A state moves one step at a time under one of 6 hidden systems, and each row is a state written as 20 numbers. Each run below is a few steps of one system.
seq 1, Q_768 (11 x 20):
[[ -3 -19  43 -15  -5 -16  -5   1   7 -14   6   2   3   5  -8  -2  -4  11
  -22  -7]
 [ 19  15   6 -28 -33  -5  -1  -9  10   9   6 -14  -8  -3  15   8 -12   1
   24  -4]
 [  4  14   5  38  -2 -11   8  -3  -9  18   9 -22   4 -14   7 -24 -12   0
    4  -7]
 [ -9 -17   7   4  -2 -15 -16  -9 -11  13 -12  15 -22 -10 -10  -4 -15  25
  -23  -2]
 [  6   9 -22 -18 -22   4  -4  20   3  31  -2  10 -17  -4   7  19   9  11
   11  11]
 [  0   2  -7  19  22   5  31  19  -6  17  30   0  13   0  -5 -14   7  11
   -1   8]
 [ -9 -26  -5 -16  25   2   6 -20 -20 -17  13  13 -14  -1  -4   2  -6  22
  -13  -6]
 [ -2   5 -29 -14  -5   8 -17   7 -11 -11   2  -7  -3  -9  30  24  16  -8
   10  -8]
 [-10   7  -8  20  23  -9  -5  18  14 -10  18  -1  35   1  10  -8   0 -11
  -16   1]
 [ -2  -5  -7 -17  17  -4  -7 -27  21 -15  -5  23   2  14  -9   2 -27   2
   -6   5]
 [  4  14 -26   7  -8  18  -6 -14   4   2 -24  -2  -6   4   1  11   2 -27
   30   3]]
seq 2, Q_402, 11 rows:
[[-12 -21  10   2  -1  -3  15  16  -5 -15   5 -12  28 -27   0   9   3  12
  -18 -10]
 [ -2   3  15 -22   1 -28  -4  -4   0 -24   8   4   9   9  17  19  -4  20
    9 -10]
 [  6  16 -18  -3   3 -21 -23  -8  -8   5  22  -9  -5   5  20 -11  -6 -15
   22  -9]
 [-11   2 -20  23   6  -5 -12  -6  18  19   4  -3 -14 -18  -9 -20 -21   6
  -14  -8]
 [ -9   2 -12  -4  -8  17  -1  -1  20  12 -25  21  -5   3  -9   5 -17  29
    4  19]
 [  7  12 -15  -3  11   9  21  15 -14   4  -7  19  12  21  -7   0  18  -7
   20  25]
 [  0 -13   7  11  31   7  20   3  -6 -12  16   2 -12  11 -19   0  28 -18
  -16  -9]
 [ -9 -27   9 -15  -6  31 -15  -9   6 -24   0 -12 -10  -5   8  14   6  -6
  -13 -13]
 [  1   6   0  -7 -15   2  -7   3  -6 -26  -8 -19  37 -16  27  -4 -10  -7
   -2   5]
 [  8  22  16  12  10 -40   2  -9   2 -12  -3   2  14   6   6  -6 -15  -1
  -12  -4]
 [  8   8   7   4 -10  -9 -25 -20   9  23  -2   6 -28  17  -2   1  -9 -13
   13  -5]]
seq 3, Q_375:
[[ 12  23 -25 -29  -9 -22  -3  -1  12  -8  -1   4  20  -5   7   0 -15 -14
   10   9]
 [  5  22   2  35  20 -10  12 -15  21   9  10  -5 -11   3  -3  -6 -11   0
  -12  -9]
 [-15 -22   0   8  -1  23 -27  -8  -7  17 -14  17 -21  11  -4  -3  -6  14
    0   9]
 [  0   3 -25 -16 -14   3   8  24   2  -2 -27   4   8 -16 -21   0  15 -16
    4  12]
 [  3  13  23  18  22  -6  36  14   3 -15  10  -5   8  12  -9  -3  21   8
   -4  -2]
 [  4 -19  20 -18   6  12 -13 -19 -23 -11  13   6 -10  25  10  -5   0  -3
    9   3]
 [  7  -1 -12 -15 -23   5 -12  -8   3 -12  -8 -23   1 -26   6   0  -3 -31
   -5 -13]
 [ -9  10  20  27  -2  -9   4   8  18  -6  -4 -13  16 -12  14   6  -8  24
  -19  -9]
 [  6   2   6 -15  -7 -14 -14  -6  -7  17  -3  27   4  21   9   1 -18  20
   12  20]
 [ 18  12 -22  -1  -7 -10   9  -5   6  26   0   0 -16  -8 -21  -5  -2 -31
    6  -1]
 [-16 -16  12  35  10  14  12  10   2  12   5 -10 -16  -9 -15   1  15  16
   -9 -16]]
seq 4, Q_805 (11 x 20):
[[ -2 -21  10  17   5  -3  10  -5  -7  27  12  17  24  -5   4  13 -18  16
  -19   9]
 [  6 -11 -12  -9  -1  -8   2  -2 -14  28  12  24   7  12   1  28   2  -3
   28   8]
 [-13 -14 -17   9  15  -8  -4   9   2  11  22  -3  -2   0 -16   2  16 -17
   27 -18]
 [-30 -22  -8  -6  15   4  -5   1  17 -17   5   2 -14  -4 -17  -2  -1  28
    9 -16]
 [-10  20 -30 -24  -3   4  -9   6  12 -25 -17   0  -7  -3  12   1  -3  20
   19   3]
 [  0  36 -18  13  18 -10  -2   8   5 -24 -10  -6   2   1   7 -27   3  -8
  -12   5]
 [  7   7   9   8  16  11  -1 -13   6  -9 -14  13 -17  15  -4 -13  -4  -2
  -41  13]
 [ 16   1   2  -4 -18  36   3  -3   2  10 -19   5   3   3   7  16   4 -23
  -16  20]
 [  2 -10  16  22  -2   9  20  11 -12   4  -5  -4  41  -3  -6   4  10 -22
   -4  10]
 [ -1 -25  35  -3   7 -12  10  -8 -18  -7   2  13  13  20 -14  12   5   0
   13  -2]
 [  0 -13  13 -20 -21  -4 -17  -7   1  -2   5 -10  -7   6  -1  14   7 -18
   37 -17]]
seq 5, Q_768 (11 x 20):
[[ 12  -3  29 -11   3   1  38  -1  18   4  15   4  -6  11 -19   9   4  11
   -4   0]
 [  5 -10  17  -7  -9  20   5 -19 -24  -2  13 -18 -14   5  15  -3  -1   8
   27  -7]
 [ -4 -10   1   6 -12 -16 -13   7 -29  -7   2 -24   8 -31  12  -9   3  -8
   -9 -16]
 [ -5  10   7  -2  -4 -32 -10  12  20   3   5   7   2  -8  11  15  -7  22
  -24  -8]
 [ 10  18 -12  -9  -4   0  -8  -6  16  28  19  12  -6  18  13  -6 -21  11
   18  16]
 [  3  -5 -29  18  11  10  15 -15 -12  20   2   0  -5 -15 -16 -19 -14  -9
    3   4]
 [-19 -16 -10  18  13   8   2   3 -12  -5 -23  12 -14 -11  -8  20  13  21
  -15  -7]
 [ -8  -4  -6 -20   3   8 -13  33  -7  -4   5  17   9  18  11  12  28   6
    8  15]
 [ 10   2  -7 -20  21  -4  24   7   9 -15  34  -3  19   8  -7 -10   6 -18
   -2   2]
 [ -2  -2   2   6  18  10   5 -35   8 -31   5 -13 -10   0   6   6 -13   1
   -3 -20]
 [-12   1  -7   8 -12   8 -40  -6 -10 -15 -25  -8   9  -2  24  -1  -4 -13
    7  -1]]
seq 6, Q_145:
[[ 21  -6  21 -11 -17  10   6 -32   2   6 -12   4 -14   1   3  20 -16  -7
  -17   1]
 [ 10  -5  13  11 -34   3 -11  -3 -18  25 -20  -4  10  -7   9  17   1 -20
   10   5]
 [ -3 -19  27  14 -12 -22   9   9  -4  21   0   1  22 -14 -19  -4  -5   3
   -7  -2]
 [  1  -7  19 -16 -10 -25  14  -2   2  11   8   5 -12   3 -17  11  -2  24
   26 -11]
 [ -2  10  -6   2  -8 -14  -4  12 -21   9  11 -18 -14  -5   4 -18  10   9
   39 -10]
 [-15  -1 -10   6  11 -14  -3  12 -10  -4  12 -10 -14 -22   0 -28  -4  31
  -16  -8]
 [ -3  19 -24 -20   7  -8  -5   8   6  -3   5  14 -21  -1  18  10   0  36
  -11   4]
 [ 12  24 -31   1  13   7  -1  12  -8  14  17   9   4  10  23  -5   6  -9
   -3  20]
 [  1 -18 -20  11  28  20  10  -9  -2  11  20  13   5  -2  -5  -1  -7  -9
  -30   8]
 [-10 -23 -16  -4   8  23  -3 -10   5  -3  -4  18   7   5   1  43   4  -4
    2  -2]
 [-10  -8  -2  12   8   5  -9  13   1 -13  -2   1  40  12   4  12  13 -30
   19   2]]
seq 7, Q_576:
[[ 11  10  11  -7   6 -19   0 -28  -4  -9  -5   1 -34   8 -12 -19 -13   0
   -7  -7]
 [  1   2  -6  13 -17  26 -23  -4   1  22 -14  -6 -36  -2  11   4   5  -8
   -6   0]
 [ -4  -6   2   9 -15  11   2  26  -9  22  -5   3  18 -16   7  -5   1  18
  -18  18]
 [ 13   1   6 -20   2 -21  33   1 -17   3   2  19   6   4  -9  11  -1  23
    7  10]
 [ 15   0   6   4   9  -2   9 -15 -20   6  23  -5 -17  15   5  14  14 -19
   22 -14]
 [-15 -28   4  13   2  11 -18   3  -4  -1  22 -18   0 -19   9   5   6 -12
  -17 -22]
 [-16  -5 -19 -18  -9  -9  -9   5  19 -12  -4   2  18 -23   9  17 -17  24
   -4  -6]
 [  7  32 -20   2  10 -22   2  -5   6   2   3   9  15  12  10  -9 -17   3
   26  10]
 [  0  -1  -4  21  29  -6  -4 -12  -6   6   9   8 -18  15 -19 -29  -2 -15
  -11   1]
 [-15 -17 -15   0   4  30 -10   4  13   1 -17  10 -27  -4 -16  12  14   2
  -18   0]
 [ -5   9 -10   0  -6  22  10  29   4  -5 -12   4  28   3  11  11  16   7
   10  19]]
seq 8, Q_805, 11 rows:
[[  3   2  19  -7  11   3  -2 -10  10 -20  21  -1  13  13  31  17  -9   9
  -21  -4]
 [  8   0  -7   0  -2  10 -19 -26  -3   7  11   2  20   9  25  -1 -30 -16
   10  11]
 [ -4 -12 -12  26   2 -13 -11 -19   1  20 -11  10  16 -12 -12   6 -22 -19
   -3  -4]
 [-11  -9   2  15  -4  -4  -3   8  19  29 -14  23  -5   8 -22  20   3  12
   10   3]
 [ -5  -1 -12 -18  -6   6   8  27  11  12   2   8  -5   9 -25 -10  18  -2
   31  12]
 [ -5   1  -7  -6  16  -1  30   7  -1 -27   2 -13 -12  -9 -26 -17  17   2
    9 -11]
 [ -8   8  10  -1   6  11   0  -4 -12 -36 -15 -13 -24   2  13  -1  13  23
   -3 -11]
 [  3  15   2 -13 -12   5 -27   8  -8 -23  -9 -11   5  -2  34 -10   4  -5
  -19   6]
 [ 16  12  12   3   3 -12   3  -8  12  -5   8  -3  21  -4  12  -5 -18 -17
  -39   5]
 [ 17   0  17  18  -2  11   9 -27   3  28   2  11   4  14   6  11 -22  -3
   -6  11]
 [  3 -20  -5  12 -17   8  -6  -1 -21  36  -7   8   7  -3 -10   8   0 -20
   18   8]]
seq 9, Q_576, 11 rows:
[[  2 -19  24 -14 -12 -18  11   7   2   9   6   1  11   4 -30  -8   0 -10
   24  -1]
 [ -2  -4  14  -6 -13   2  13  -8  15  -3   8 -25 -25  -6 -18  -2   4   1
   28 -24]
 [-17   4   7  13 -11   8 -17   7  -4 -11   0 -31 -13 -13  18 -15   3  21
   16 -16]
 [ -4  19  -7 -13  -8 -27 -15  18 -12 -10  -5  -5  -9 -16  14 -21  -2  26
  -14   2]
 [ 23  34  -9 -11   2 -18   7   0   2  14   9  11 -25   8  14  -2  -4  13
  -18   9]
 [ 16  -1  -3  12  12  23   4 -15 -18  25  19   9 -16  11  16  -2  -5  -1
  -19  14]
 [ -1 -28 -14   6   6  16   7  -6 -30   8  -5  12   7 -17   0  19   3  -2
  -22   5]
 [ -2  -8  -6   4   2 -12  12   7  -5   6  -2  15  26  -3   1  45  12  -3
    7  -3]
 [ -4 -14   7  -1  14 -15  -2   1   7   1  31   4  28  15  -3   8   2 -16
   24  -8]
 [-13 -18 -10  -8  13   0  -5 -14  21 -19  17 -12   0  -9 -18 -12 -11 -16
   10 -20]
 [-22  11 -20  16   3   9 -14  -3  28 -21 -20 -14  -5 -12   0  -5  -9   7
   11 -13]]
seq 10, Q_145, 11 rows:
[[  3  13   5  -4   2  -2 -30 -17  -2 -17  -6  -4  -9  14  15 -30 -15 -11
   -8   7]
 [  8  13 -10  -1 -16   3 -12  -9  24  10 -22   1 -22 -12  -8  -3 -11 -16
  -28   2]
 [  7  12  10  20 -18  25  13   3  13  23 -24   5   1   5   0  13  -1   7
   -5  18]
 [  9 -14  16  -6  -6   7  18   4 -26  12 -12  18  14  12 -18  -6   7  -5
    4  25]
 [ 10 -18  15  -8  -1 -16  26   2 -19  -1   6  -3  -8  -9 -23  15  22 -14
   -1 -16]
 [ -6 -12  27   4 -11  -3  -1   8 -10  -5  21 -24  -1  -6  18  14  14  11
   13 -23]
 [ -7  -4   4 -21 -11 -21 -19   3  -9 -12  15 -13  17 -13  19 -19 -19  16
    8  -4]
 [  5  26 -22  -1   3 -36  -1 -12   9   4   3   0  -8 -14   5  -6 -24  11
   -3  -8]
 [  0  19 -13  26   7   2 -14  -6   4  30   2  10 -25  13  12  -4  -8  16
    4   6]
 [ -9 -13 -25  -3   3  20 -12  16   0  25  -3  20  -9   2 -14 -13   2   3
   -5  22]
 [ -3  -4 -24  -3  12  13  32  18   9   0  -5  11   4  -9 -20  18  18   3
   -4   6]]
seq 11, Q_375, 11 rows:
[[ -3   5  16   5   1  -4  -6  19  -1  23  16  12 -13  25   9   9  16  24
   19   4]
 [  9  -6 -23 -30  -2   0  -2   8 -14  14  25   2 -13  -4  -6 -24   2 -10
    7   9]
 [ -2   3 -15   9  13   6  27  -3   0 -12   6 -18 -19 -25  -2   8   9  11
  -15 -21]
 [-12  -2   0  12   9  12 -16   8 -25  -9  -2   6   7  11  35  18  12  24
    3   5]
 [ 11   3 -23 -24   7 -16 -13   5 -10  -3  10  16  24   1  10  -1  -3 -25
  -15  15]
 [  6   3  -6  17  21   4  22 -20  30   1  15   0   4  -5  -8  16 -12 -11
  -21 -10]
 [-20 -19   2  25   5  30 -17 -15  -3   8 -11   8  11  12   5   4 -15  10
   20   7]
 [-10  -6 -21  -9  -4 -16 -13   9  -5 -11 -27   9  18  -8 -23 -13   0 -19
   12   7]
 [ -2  13  15   9  15 -14  19  10  31 -18  -2  -1  -7  12 -23   5  18  -5
   -3 -12]
 [ -3  -5  23  -6  -1  29 -13  -3   4  -4   9  -2 -13  30   6 -19   2   5
   18   9]
 [  6   2 -11 -22 -19   5  -5  -6 -10 -18 -18 -17  -8 -22  -6 -31  -7 -13
   -5   3]]
seq 12, Q_402 (11 x 20):
[[  6   2   3 -18  -1 -21 -19 -23  21   0   6  13  -5  19  -1  12 -16 -14
   11  -7]
 [ -3   9 -21  18  -9  10 -10  -7  15  20   0 -14   1  -5  -4 -12 -11 -24
   30  -3]
 [-22  -8   3  28   7   4   5   8  10   0 -23   4   5  -6 -28 -24  -7  17
   -2   5]
 [ -2   4   2 -26  -6   2   3  13   3 -15 -30  20 -14  17 -18   7  19   9
   12  13]
 [ 13  19  -1  -2   5  12  13  22 -10  -8  12 -15 -10  12   7  -9  35 -21
    7   3]
 [  1 -12  22   7  13  10  11  -8  -8 -16  16 -18 -16 -10   0 -19   1   4
  -38 -11]
 [  8  -5   6 -21 -25   6 -11 -20 -11 -10 -20  -2  -4 -14  21  19 -16   9
  -16   1]
 [ 16  21   1  15 -10 -19  -2   7 -14  16   1  -2  30  -3  29  11  -2 -11
    0   9]
 [  4  -9  21  16  10 -28   2  -7   7  26  22  12   1  10 -16  -1 -11  -3
   -9  -5]
 [ -4 -21  -6 -13 -20   8  -6 -14  13  25  -1   3 -18  -5 -19  15 -10  -1
   30  -9]
 [-18  -4 -16  17  -5   9   9  24  -7   5  -7 -11  19 -17  -5  -5  10  12
   31   0]]

Name the system that made each run.
seq 13:
[[ -5  -6  -8 -11  -7 -25 -32  12   6  12  12   8  21  -5   5 -14 -14 -10
   -8   5]
 [  1  10 -13  -6   5 -10  19  -9  42   9   6   7 -12  -8 -21   9 -16  13
   -6  -8]]

Q_375
seq 14:
[[ -2 -29  21  -3  -5 -11  -4  -1  -8  -4  -3  -4  -4  -4 -31  -7  13 -31
   -2 -14]
 [ -8 -13  30 -10 -23   4   8   0  24  -6  -2 -15  -9  -8  -8  20   2  17
   11 -19]]

Q_805
seq 15:
[[-10 -14  -1  -4 -11  22   8  13   1  19  -9  10   4   5 -21  -7   1  14
   31  18]
 [ -1   0 -13 -15   4 -18  21  14 -19 -18 -13  -3  -1 -11 -24  -4  21  -4
   20  -6]]

Q_805
seq 16:
[[ -5 -21   1   9  -5  16  -8 -11 -28 -10   4 -26  -1 -25  16  -3   0 -11
   -5 -15]
 [-13  -8   5  -2  -8 -18 -19   1   3 -17 -12   3  19 -17  17  17 -13  18
  -23  -7]]

Q_145
seq 17:
[[ 19  24  -8 -35 -20 -11   0  14   2  -8  -4  -2  12   2   9  -6   5 -16
   15  14]
 [ 12  25  10  31  17 -13  26  -6   2   2  17 -17  -9   2  -1 -15   2  -3
   -7 -10]]

Q_402
seq 18 (2 x 20):
[[ -3  11  -4  10   0 -10  22  -9 -13  -9  -9  -8   5 -11  11  21  -5  29
   27 -11]
 [ -8  12  -3   8   7 -20 -34  12 -23   0   2   2 -10  15  16 -17  12   6
   16   0]]

Q_805
seq 19:
[[-11  -6 -10   3  -7  -7 -17   7  -9 -13  -2  -7  24 -20  31  27   1   7
   -4 -11]
 [ -5   8   2  -3  10 -30 -17   8  13  -1  23   8  28   8  17  -3 -15   6
   -5   1]]

Q_402
seq 20 (2 x 20):
[[  1  19 -19  -7 -21  -1 -13  24  28  24   4  -3   5 -12  12  -5  -9   6
   -4  10]
 [  9  16   0   3  13  -2  33  -2  10  13  12  10   5  11 -12 -19 -17  23
    6  18]]

Q_402
seq 21, 2 rows:
[[ 10  -3   2 -20 -18  13  14   5 -19  24   2   5 -14  -1   2  -6  -5  28
    9  19]
 [ 12   0 -13   2   9 -10  32   7 -36  10   6   6  -1 -12   1  12  16  10
   -3   2]]

Q_402
seq 22, 2 rows:
[[  4   7  -1 -17 -17  -9   4 -12  -7  -3  -7 -10 -39 -10   4  14   3  23
   17 -18]
 [  5  22  -6  11 -14  -5 -17  25 -16  17   7 -14 -10  -6  30  -1  19   4
    2  -2]]

Q_375
seq 23, 2 rows:
[[ -3 -21 -12   0 -16  39   8   6  12  19 -10   1   1 -15 -13  14   2  -7
   -4   8]
 [ -9  -2  10  15  -1   3  28  13  -8  -6 -12  -2  34  -5  -4   9   5  19
   21   6]]

Q_576
seq 24, 2 rows:
[[  5  -7   2  13  18   1  17 -13 -10  14   8  18  19  23 -11   6  -5 -13
   29  11]
 [-13 -29  -3   5   4   3 -12 -10 -11   3  -9   6 -13   5 -25   5  12 -20
   26 -13]]

Q_805
seq 25, 2 rows:
[[  3  -8 -20  -9  -6  15  -6 -21 -26  -3  -3 -12 -12  -7   1 -15  -7 -14
   28  -2]
 [-17  -5  -9  29   5  -9  -9   5 -11 -12 -23  -8   1 -28   0   4   6   3
  -25 -14]]

Q_145
seq 26:
[[  0  -3  21  -4  12  12   9  13  15  -8  18  10  17  30   8  23  17  -1
    3   5]
 [ -1 -17   0 -15   5  18  -4 -17  -7 -14  15  -6  19  12  -1 -15 -11 -23
   28   5]]

Q_805
